In the rows, zero is written as 128.
Each path below is one point turned by a fixed rotation once a step. After each direction that follows a path, write how fast that rotation turns it, in degrees a step (0 if it stays still).
Each turn is a multiple of 5 degrees from 10 to 175, or 0.
Each row of a path follows its step; steps can be skipped.

step 0: [130 121 134 130 128 136 122 124 128 137 129 134 136 129 114 137 130 130
 122 131 116 130 118 135 129 125 126 116 131 130 124 131 129 129 126]
step 1: [135 125 136 123 129 126 134 130 128 124 121 119 118 140 126 125 124 117
 125 126 132 132 125 118 131 127 133 134 127 128 138 119 134 121 127]
step 2: [126 130 124 119 121 123 125 138 123 123 127 132 131 125 139 129 123 136
 136 125 125 125 138 130 123 129 119 136 124 116 126 129 122 135 129]
step 3: [129 135 126 136 130 136 134 119 131 131 133 128 132 121 126 126 129 135
 129 135 134 137 122 133 129 116 131 120 136 137 128 133 121 138 129]
step 4: [133 116 133 138 136 128 129 131 123 134 130 128 117 129 123 131 127 129
 126 132 129 115 131 121 128 133 132 123 124 131 132 125 137 117 136]
step 5: [130 132 138 122 114 124 120 137 126 130 129 127 133 127 131 127 132 121
 131 113 125 136 127 136 125 138 125 132 123 125 128 130 125 120 121]
step 6: [124 132 109 123 131 132 138 122 127 118 124 137 121 137 131 123 127 128
 126 128 133 131 121 136 125 123 128 127 136 125 128 128 123 132 125]
step 7: [130 131 128 136 130 128 126 120 123 131 125 128 128 123 122 135 127 133
 136 131 118 121 130 118 139 126 132 129 117 128 123 126 131 137 141]
step 8: [137 124 141 120 129 131 121 131 130 136 134 123 137 130 121 133 123 129
 129 132 128 138 128 129 116 131 129 124 136 124 127 126 135 121 122]
step 9: [127 125 129 124 120 126 137 136 125 123 122 128 118 135 136 124 129 124
 122 132 134 123 120 125 132 119 118 131 124 126 139 129 120 125 119]
[130 127 127 128 130 125 128 128 130 130 128 130 129 131 126 128 130 127
 129 131 128 132 128 131 129 128 125 127 130 130 129 128 123 128 126]  130
[126 129 126 127 130 132 128 128 131 126 128 128 126 127 126 127 128 131
 125 129 129 130 124 128 130 126 128 128 128 127 133 129 128 126 127]  130

step 0: [125 128 124 134 124 137 129 137 136 134 120 128 127 134 127 132 124 130
 134 121 130 126 126 139 118 132 131 126 130 126 130 120 120 128 123]
step 1: [127 114 124 128 132 127 133 132 136 131 126 127 129 131 129 138 129 140
 123 120 122 126 128 129 122 134 125 124 128 124 135 133 135 132 121]
step 2: [124 121 125 131 133 121 130 121 131 133 136 133 126 138 135 129 132 127
 124 132 134 118 134 129 129 127 126 119 125 122 124 128 130 132 115]
step 3: [127 125 134 128 130 132 129 133 130 132 131 130 127 127 134 132 128 124
 135 123 143 125 123 137 127 124 126 129 135 122 122 118 122 130 116]
step 4: [133 123 136 120 132 132 132 135 131 137 123 125 134 134 125 136 132 134
 128 124 132 140 123 132 125 127 123 124 125 130 133 124 132 133 120]
step 5: [125 126 130 130 127 125 130 120 127 133 117 121 127 139 134 126 130 127
 126 128 125 126 135 132 126 126 120 115 122 129 136 128 133 133 118]
step 6: [125 126 127 129 123 126 134 122 128 130 130 127 123 126 137 123 128 133
 135 114 138 119 134 138 127 128 123 126 131 130 124 125 127 136 125]
step 7: [136 120 133 125 125 127 137 127 135 136 132 130 128 132 127 125 130 139
 130 126 138 135 129 128 124 139 129 133 127 128 129 121 122 133 125]
step 8: [126 116 136 129 129 137 131 129 128 124 123 122 124 139 130 125 128 125
 123 129 129 134 133 124 123 136 130 119 124 125 131 127 122 130 116]
step 9: [121 125 127 129 127 134 132 135 135 125 127 125 125 132 137 127 126 127
 129 122 132 126 134 137 123 124 124 114 126 120 121 130 129 139 132]
[128 128 129 129 130 129 129 129 126 127 131 129 129 130 128 127 128 125
 129 129 128 133 126 130 129 132 126 130 128 129 125 126 126 125 126]  85
[128 130 129 130 127 127 131 127 128 127 129 127 130 131 129 128 125 130
 129 126 128 131 131 128 129 126 132 128 131 125 128 127 130 128 125]  0
[126 126 128 131 128 130 127 126 127 127 130 130 129 127 129 126 128 123
 131 129 127 127 133 129 129 125 127 126 125 128 127 129 129 130 128]  110
[130 127 130 129 128 127 130 130 129 126 128 129 131 126 129 130 128 131
 129 128 127 129 126 130 129 127 127 132 125 127 127 130 129 132 130]  125

step 0: [127 133 126 127 131 132 121 128 129 130 143 133 127 127 131 121 127 127
 120 136 130 136 122 129 110 124 132 130 128 133 129 126 127 133 127]
step 1: [132 134 122 130 127 130 130 122 122 125 127 131 140 134 120 127 140 126
 124 138 134 118 127 122 133 134 130 130 131 132 126 130 132 133 123]
step 2: [136 127 134 122 131 138 125 126 137 121 127 119 127 135 129 128 122 125
 119 127 122 119 130 135 130 126 129 124 134 128 132 137 122 128 120]
step 3: [125 130 143 133 131 133 129 131 125 131 128 131 138 123 133 130 131 121
 130 132 128 138 134 124 123 124 128 118 126 134 126 140 129 128 128]
step 4: [118 119 134 131 133 124 117 123 121 127 133 128 123 137 128 130 129 130
 124 129 132 121 123 120 125 132 136 133 128 132 121 134 131 122 132]
step 5: [141 132 118 119 131 130 119 136 128 128 132 129 132 129 134 127 129 131
 122 134 127 135 127 121 128 130 127 133 130 134 128 129 124 117 120]
step 6: [125 124 128 122 138 135 135 123 123 128 132 134 135 131 131 130 135 122
 130 131 122 122 129 133 121 134 124 129 131 137 129 124 125 139 120]
step 7: [130 126 127 135 132 124 120 126 125 124 122 124 130 132 125 133 131 126
 120 133 127 123 128 131 128 112 130 127 132 129 138 140 135 133 123]
step 8: [132 130 131 128 129 130 130 129 131 126 135 123 124 119 133 125 128 137
 123 133 128 126 133 125 122 128 133 118 126 132 113 142 125 129 124]
step 9: [117 133 135 128 127 128 118 128 123 129 141 127 135 139 125 124 129 127
 127 133 127 131 128 121 135 131 126 126 127 136 130 128 119 131 128]
[129 128 128 126 126 126 127 129 129 129 127 129 128 129 127 127 131 129
 123 129 127 128 130 126 130 134 128 127 129 128 130 125 125 129 128]  90
[131 125 128 129 129 128 129 127 126 128 127 127 127 132 127 130 131 131
 128 130 130 126 125 126 129 126 129 127 127 123 129 128 127 126 128]  125

step 0: [129 124 135 124 127 121 122 124 132 139 132 118 121 130 138 123 126 124
 124 139 125 132 132 129 134 122 127 124 123 137 130 128 125 132 128]
step 1: [125 127 135 132 129 129 121 126 124 120 133 128 132 137 134 134 119 131
 139 135 124 130 136 126 124 113 129 126 125 125 129 131 131 129 122]
step 2: [136 130 135 136 128 133 126 124 135 131 124 135 125 133 120 134 127 121
 128 128 126 136 135 132 135 118 127 125 136 129 134 126 127 123 135]
step 3: [124 126 132 136 133 125 130 127 128 142 123 128 126 127 140 124 124 122
 125 134 140 135 133 121 131 122 127 126 128 128 122 130 125 130 131]
step 4: [119 132 130 128 126 131 132 127 131 130 126 126 127 140 127 123 121 130
 138 131 125 134 130 118 126 122 127 122 131 131 134 134 124 128 115]
step 5: [125 124 137 134 129 132 126 134 134 134 137 130 122 138 125 128 123 127
 123 129 124 131 131 140 140 123 128 124 126 134 133 124 121 130 130]
step 6: [127 127 138 128 131 128 130 118 124 134 133 121 134 130 133 129 124 122
 124 133 132 129 133 125 126 111 124 131 118 131 129 128 132 133 130]
step 7: [133 126 135 129 122 125 122 125 133 130 124 125 126 131 127 125 127 126
 140 134 121 132 142 125 125 119 131 117 134 129 130 128 132 121 123]
step 8: [127 127 127 135 138 130 125 130 133 132 129 138 123 132 137 136 120 123
 130 133 131 139 136 137 132 123 127 128 135 127 131 130 125 131 130]
step 9: [125 135 134 136 128 130 130 120 126 132 122 125 130 138 131 125 125 125
 120 130 131 136 128 115 135 119 121 133 130 128 131 130 122 126 126]
[130 132 126 125 128 129 129 126 128 127 126 128 125 126 127 128 129 128
 129 128 128 129 125 128 127 124 126 128 127 130 134 128 127 127 128]  155
[127 129 127 130 130 129 126 132 130 126 130 127 127 128 123 126 129 127
 130 128 127 127 129 126 127 127 131 128 129 125 130 130 131 127 126]  125
[127 129 124 128 127 124 126 129 125 129 129 126 128 129 130 128 128 126
 128 126 128 129 129 122 128 126 128 131 125 129 128 125 128 127 128]  125
